Some points, one per row:
{ 0.935, -0.229, -0.926, -0.753, -2.670, -1.091, -0.423, -0.949,  2.171, -0.841,  0.242,  0.180, -1.362, -0.009,  1.532,  0.804}
{-0.044,  0.151,  0.670, -1.072,  0.782,  0.418,  3.289,  1.926,  0.521,  0.893,  1.848,  0.268,  1.041, -0.111,  0.559, -0.542}
{ 0.152, -0.264, -0.284,  1.354,  0.814,  0.762, -1.143, -0.679, -1.358, -1.619, -0.435,  2.544,  0.067,  0.020,  0.463,  0.749}
{ 0.177, -0.321, -0.151,  1.154, -0.481,  0.840, -0.454,  1.176,  2.185,  0.857,  0.651,  1.240, -1.431, -0.622,  0.737,  0.441}
{-1.388,  0.241,  1.185,  2.589,  1.718,  1.304, -0.480,  0.727, -0.378,  0.293, -0.240, -0.151,  0.014,  0.494,  0.598,  0.357}
{-0.857, -1.206, -0.615, -0.668,  0.046, -0.163, -0.064,  1.397,  0.401,  1.778, -0.314, -0.628, -2.481, -1.151, -0.127,  0.871}
{-0.973, -0.665, -0.405, -0.212, -0.515, -0.327, -0.181,  0.106,  0.079, -1.191,  0.057,  2.024,  0.512,  1.244,  0.046,  0.516}
{ 0.617,  0.192,  0.005,  0.459, -1.212,  0.373, -0.313, -0.456,  1.796,  0.473,  1.204,  3.205,  0.218, -0.234, -0.828, -0.716}
{-1.292, -0.375, -0.304,  1.222,  0.808,  0.258, -1.336, -0.331, -0.916,  0.175, -1.244, -1.333, -1.488, -0.815, -0.844,  0.178}
{0.705, 0.943, 1.247, 0.788, 1.174, 1.132, 1.170, 1.793, 1.538, 0.444, 0.211, 1.971, 0.008, 0.870, 0.242, 1.136}
{ 0.591,  0.723,  0.366,  0.343, -0.778,  0.363, -0.650,  0.930,  0.515, -1.084, -2.160, -0.441, -1.718,  0.243,  0.209,  1.327}
{-0.941, -0.337,  0.124,  1.907,  2.114,  1.765, -1.574, -1.261, -1.518, -1.506, -1.690, -0.068, -0.485,  0.689, -0.010, -0.446}
{ 0.527,  0.155, -0.426, -0.720,  1.311,  0.068,  0.466, -1.911, -1.675, -0.663,  0.086, -0.615,  1.434,  0.173, -0.906, -0.051}
{ 0.076,  1.248,  1.326,  0.904, -0.738, -0.980, -0.913,  1.090,  0.160,  1.507, -0.086,  0.312, -1.423, -0.259, -0.148,  1.039}
{-0.539,  0.973, -1.296, -0.848, -1.225, -4.626, -2.332,  2.137,  0.194, -1.150,  0.004,  1.482,  0.339,  1.242,  0.757,  0.812}
{ 1.567,  0.941,  1.600, -0.815, -0.742, -1.517,  0.858,  0.361,  0.670,  1.285,  0.505, -2.137, -0.573, -1.962, -0.485, -0.378}
{-0.463, -1.865, -0.720, -0.409, -1.209,  1.220, -0.088, -0.518,  1.368,  0.113,  1.754,  3.244,  0.755, -0.747, -1.359, -2.419}
{ 0.335, -0.969,  0.252,  0.409, -0.312,  1.437,  1.269,  0.117,  2.348, -0.130,  0.501,  1.396,  0.423, -0.745, -0.449, -1.996}
{-0.276, -1.076, -0.754, -0.192,  0.019, -0.340, -1.493, -0.236, -0.073,  1.025,  1.102,  1.919,  0.825,  0.844,  0.335,  0.274}
{ 0.137, -0.296, -0.378, -1.163,  1.409,  1.494,  1.686, -0.070, -0.152,  1.141,  0.024, -0.185,  1.171,  0.740, -0.482,  0.091}
{-0.123, -0.143, -0.002, -1.088, -0.527, -2.477, -1.097, -1.089, -0.569, -0.327,  1.265,  0.063,  2.345, -0.560, -0.692, -1.911}
{ 0.429, -0.176,  0.058,  0.363,  0.728,  0.259,  0.141,  1.906,  1.470,  0.956, -0.187,  0.916, -0.558,  0.157,  0.075,  1.531}
{-0.374,  1.242,  1.143,  1.989,  0.411,  0.150, -0.734,  0.121,  0.852, -0.793, -0.512,  0.767, -0.479,  0.904,  0.249,  0.956}
Then 10 other points, each followed by its number:
{ 1.133,  0.611, -0.486, -2.670, -0.270,  0.176,  2.688, -0.108, -1.280, -0.448,  1.254,  0.456,  0.088, -0.665, -0.527, -0.121} 0
{ 0.224, -0.165,  1.911,  0.567, -0.220, -1.187, -1.589, -0.902, -0.986,  0.368, -0.684, -1.061, -0.486, -0.055,  1.860,  0.256} 1
{ 0.056,  0.684,  0.089, -0.194, -0.311, -0.148, -0.678, -0.016, -0.657,  0.741, -0.742, -1.050, -1.196, -1.739, -2.129, -0.493} 2
{ 0.400,  1.112,  1.615,  0.996,  1.989,  1.535,  1.112, -0.395, -0.124,  1.568,  0.032, -1.222,  0.025,  0.130, -0.353,  0.385} 3
{ 1.181,  0.008, -0.077, -0.307,  1.100,  1.007,  1.061,  0.197, -0.890, -0.649, -1.736, -2.456, -1.243, -2.164, -0.297,  0.008} 4
{-0.438, -0.917, -1.212, -1.224,  0.138,  0.646,  0.061, -0.113, -0.279,  0.605, -0.618, -1.150,  0.181,  0.257, -0.116,  0.229} 5
{-1.356, -0.899, -0.597, -0.351,  0.311, -0.043, -0.419, -0.667, -1.191,  0.434, -0.081, -0.929, -0.806, -1.030, -0.674, -0.393} 6
{-0.256, -0.633, -1.049, -1.013, -0.760, -0.055, -0.429, -0.180, -0.404, -0.214, -0.319, -0.282, -1.057, -0.298,  0.854,  0.414} 7
{ 0.427, -0.226, -0.562,  0.716,  1.459,  1.638, -0.145,  0.091, -1.234, -0.292, -1.219, -1.006,  0.099,  0.890,  1.659,  1.964} 8
{-0.297, -0.373,  1.151,  0.676,  0.810, -0.433, -0.183, -0.773, -0.837,  1.031,  0.050, -1.379, -0.227, -1.916, -1.293, -1.660} 9
Which two of these numbered points are nearest to each point below, looking only along the 3 directions in which the first points spread most? Their numbers follow each, nearest first.
{-1.418,  0.461,  0.155,  1.142,  1.010,  1.082, -0.614,  0.269,  0.162,  0.490, -0.213,  0.709, -0.639, -0.225, -1.722, -1.134} > 9 5
{ 0.716,  1.020,  0.103,  0.134,  0.207,  0.001, -0.780, -0.525, -0.139,  1.466, -0.346, -1.328, -0.627, -0.440, -0.225,  0.765} > 2 7
{ 0.259, -1.106, -1.054,  0.160,  1.354,  1.238,  1.019,  1.568,  0.829, -0.013, -1.614, -0.898, -0.458,  1.228,  1.698,  2.850} > 4 8
{-0.855, -0.155, -0.005, -0.117,  1.705, -0.139,  2.063,  1.118,  0.116, -2.077, -0.554, -1.275,  0.855, -0.296, -0.572, -1.902} > 9 5
{ 0.796,  1.937,  1.971,  1.607,  1.259,  1.139, -1.049, -0.516, -1.197, -0.299, -1.311, -1.269, -2.201, -0.813, -0.844,  0.300} > 8 4
{ 0.641, -0.046,  1.097,  0.443,  1.231,  0.694,  1.826,  0.472,  0.569,  0.505, -0.251, -1.776,  1.003,  0.417,  1.369,  0.045} > 3 4
{ 1.872,  1.084,  0.045,  0.038,  0.121,  0.796, -0.622, -0.409, -0.004,  0.505,  1.618,  0.850, -0.743, -0.285,  0.988,  2.754} > 2 7
{ 0.417, -0.514, -0.569,  0.292, -0.125,  1.248, -0.672,  0.817,  0.251,  0.345,  0.590,  2.787,  0.406,  1.850,  1.908,  1.448} > 5 6
{-0.102, -0.149,  1.132,  1.158,  1.922,  1.249,  0.868, -0.448, -1.548, -0.281, -1.637, -1.229,  1.562,  0.868,  0.488, -0.830} > 8 9
{-0.586,  0.501,  0.004, -0.098, -0.505, -0.505, -1.447, -1.506, -1.453,  0.453, -1.266, -1.766, -1.959, -0.438, -0.126,  0.495} > 1 2
{-0.149, -0.650, -0.464,  0.341,  0.157, -0.295, -1.179,  0.452,  0.124,  1.667, -0.002, -0.189, -1.872, -0.788,  0.354,  1.245} > 2 7
{-0.267,  0.313,  0.719,  0.904,  0.670,  1.094, -0.218, -0.145, -1.074,  1.300, -0.076, -0.486,  0.332, -0.171, -0.746, -0.516} > 9 5
{-0.427, -1.610, -1.447, -2.395, -1.566, -1.256,  0.094, -0.174, -0.823,  0.192, -0.742, -0.893,  0.224, -0.848, -0.141, -0.406} > 7 5
{-0.504,  1.483, -1.327, -1.710, -1.105, -4.041, -1.420,  1.142, -0.014, -1.231,  2.368,  2.302,  0.677,  0.217, -0.018, -0.056} > 7 0
{-0.455, -0.799, -0.986, -0.842,  1.292,  1.311,  1.280, -0.456, -0.742, -0.019, -0.595, -0.818,  0.087, -0.515, -1.202, -0.479} > 9 5
{ 0.284,  1.065,  1.563,  1.161,  1.250,  1.141,  1.409,  0.752, -0.398, -0.094, -1.048, -0.296,  1.345,  1.566,  0.550,  0.314} > 3 4
{-0.093, -0.825,  0.196,  0.954, -0.651, -0.650, -1.734, -0.360, -0.011,  0.187,  1.042,  2.103, -0.073,  0.421,  1.544,  0.775} > 7 6
{-0.263,  1.196,  0.777,  1.100,  0.431,  0.183, -0.022,  0.474,  0.922,  0.419,  0.119, -0.146,  0.117,  0.871,  0.610,  0.558} > 2 5
{-0.633, -0.167, -0.304,  0.527, -1.085, -0.299, -0.994,  0.915, -0.055, -1.695, -2.269, -1.100, -2.100, -1.153, -0.788, -0.024} > 1 2
{ 0.074, -0.183, -0.092,  0.990,  0.823,  0.163, -0.211, -0.670, -0.488,  0.227, -0.522, -2.404, -0.474, -0.306,  1.248,  1.908} > 8 4
{ 1.294, -1.173, -0.667,  1.539, -0.383,  0.635, -2.291, -1.550,  0.715, -1.291,  0.104,  1.448,  0.142, -0.381,  1.128,  0.417} > 6 7
{-0.885, -0.088,  0.535, -0.128,  0.290,  0.499,  0.874,  0.227, -0.135,  0.691, -0.099, -0.755,  0.917,  1.060,  0.266,  0.097} > 9 5
{ 0.792,  0.019, -0.884, -0.377,  0.487,  0.084, -0.510, -0.389,  0.120, -0.063,  0.156, -0.571, -0.633, -0.801,  0.562,  2.209} > 2 7
{-0.037, -1.501,  0.044, -1.012,  0.657,  0.725,  1.544,  0.027, -0.699,  0.014, -1.344, -2.325, -1.397, -0.333,  0.699,  0.474} > 4 2
{ 0.126,  0.543,  0.817,  0.619,  0.147, -0.590,  0.046,  1.351,  0.652,  1.532,  0.210,  0.428,  0.198,  0.402,  0.460,  0.856} > 2 7
{-0.244, -0.109,  0.393,  1.151,  0.663,  1.483,  0.133,  1.108,  0.249, -1.888, -1.936, -0.600, -1.281, -0.078,  0.054,  0.710} > 8 4
{ 1.044, -0.233, -0.078, -1.050,  1.178,  1.223,  1.766, -0.675, -1.624, -0.763, -1.798, -3.154, -2.305, -1.996, -0.671,  0.740} > 4 8
{ 2.659, -0.366, -0.136, -0.346, -0.995,  1.900,  1.212, -1.068,  2.038,  0.245,  1.242,  2.447,  1.404,  0.712,  0.909, -0.153} > 0 9
{-0.147, -2.456, -1.430, -0.602, -1.118,  2.445,  2.767,  0.254,  3.720,  0.697,  2.461,  2.789,  2.669, -0.352, -0.525, -2.746} > 0 9
{ 1.144, -0.741,  0.310, -0.110, -0.401,  0.895,  0.244,  0.204,  1.964,  0.082,  1.621,  2.339,  0.089, -0.351,  1.232, -0.184} > 0 5
{ 0.239,  0.685,  0.143,  0.672, -0.059,  0.671, -0.325,  0.215, -0.691,  0.048,  0.712,  1.107, -0.545, -0.595, -0.294,  0.331} > 5 9
{-0.904,  1.768,  0.288, -0.178, -0.299, -3.174, -0.604,  2.414, -0.195, -1.958,  2.077,  1.111, -0.265, -0.804,  0.574,  0.490} > 7 1
{ 1.393,  1.871,  1.128, -0.291, -0.343, -1.842,  0.586,  0.935,  0.540, -0.353, -0.969, -2.040, -1.058, -1.071, -0.072,  0.319} > 2 7
{ 0.258,  1.100,  0.617, -1.293,  0.875,  0.045, -1.152, -1.327, -1.365, -0.072, -0.020,  1.582, -0.928,  1.392, -1.994,  0.133} > 6 5
{ 2.457, -0.778, -1.293, -0.561, -0.295,  2.698,  1.966, -0.182,  3.069,  1.248,  1.349,  2.034,  1.406, -0.841, -1.115, -0.847} > 0 9
{-0.161, -0.532,  1.066,  0.132,  0.803,  0.321,  0.121, -1.004, -0.912,  0.537, -0.034, -1.159, -0.343, -0.125,  0.072, -0.510} > 9 5
{ 0.723,  0.202, -1.320,  0.023, -0.672,  0.390, -1.378, -0.377, -1.270, -0.374, -0.616,  0.030, -0.452,  0.399,  0.854,  1.831} > 1 7
{-0.874, -1.251, -1.015, -0.551, -0.680, -0.006, -0.516,  0.124, -1.134, -0.026, -0.732, -1.169, -0.721,  0.782,  1.509,  1.107} > 1 7
{-0.394,  0.335, -0.215,  0.517,  0.224,  0.223, -0.408, -0.524, -0.381, -0.123, -0.851, -0.205, -0.374,  2.590,  1.959,  1.741} > 1 2
{-0.801,  0.021,  0.635, -0.495, -0.434, -1.035,  1.008,  0.406, -0.471, -0.634, -0.270, -1.552,  0.052, -1.380, -1.403, -1.788} > 5 7
{-0.166, -0.111,  0.795,  0.462,  0.947, -0.723, -0.363, -1.666, -0.797, -0.166, -0.875, -1.338,  1.405,  1.620,  1.070,  0.637} > 6 1
{ 0.453,  0.425,  1.482,  0.531,  1.624,  1.468,  2.135, -0.511, -1.676, -1.492, -1.886, -1.809,  0.082, -0.189,  0.384, -0.028} > 8 3
{ 1.431,  1.289,  1.117, -1.063,  0.064,  0.123,  1.126, -1.043, -1.736, -0.943, -1.618, -2.082, -0.278, -0.906, -0.676,  0.200} > 2 6
{-0.308, -0.731,  0.986,  1.933,  1.039,  1.163, -0.294, -0.938,  1.040, -1.655, -1.016,  0.164, -1.077, -0.707, -0.439, -1.607} > 9 6
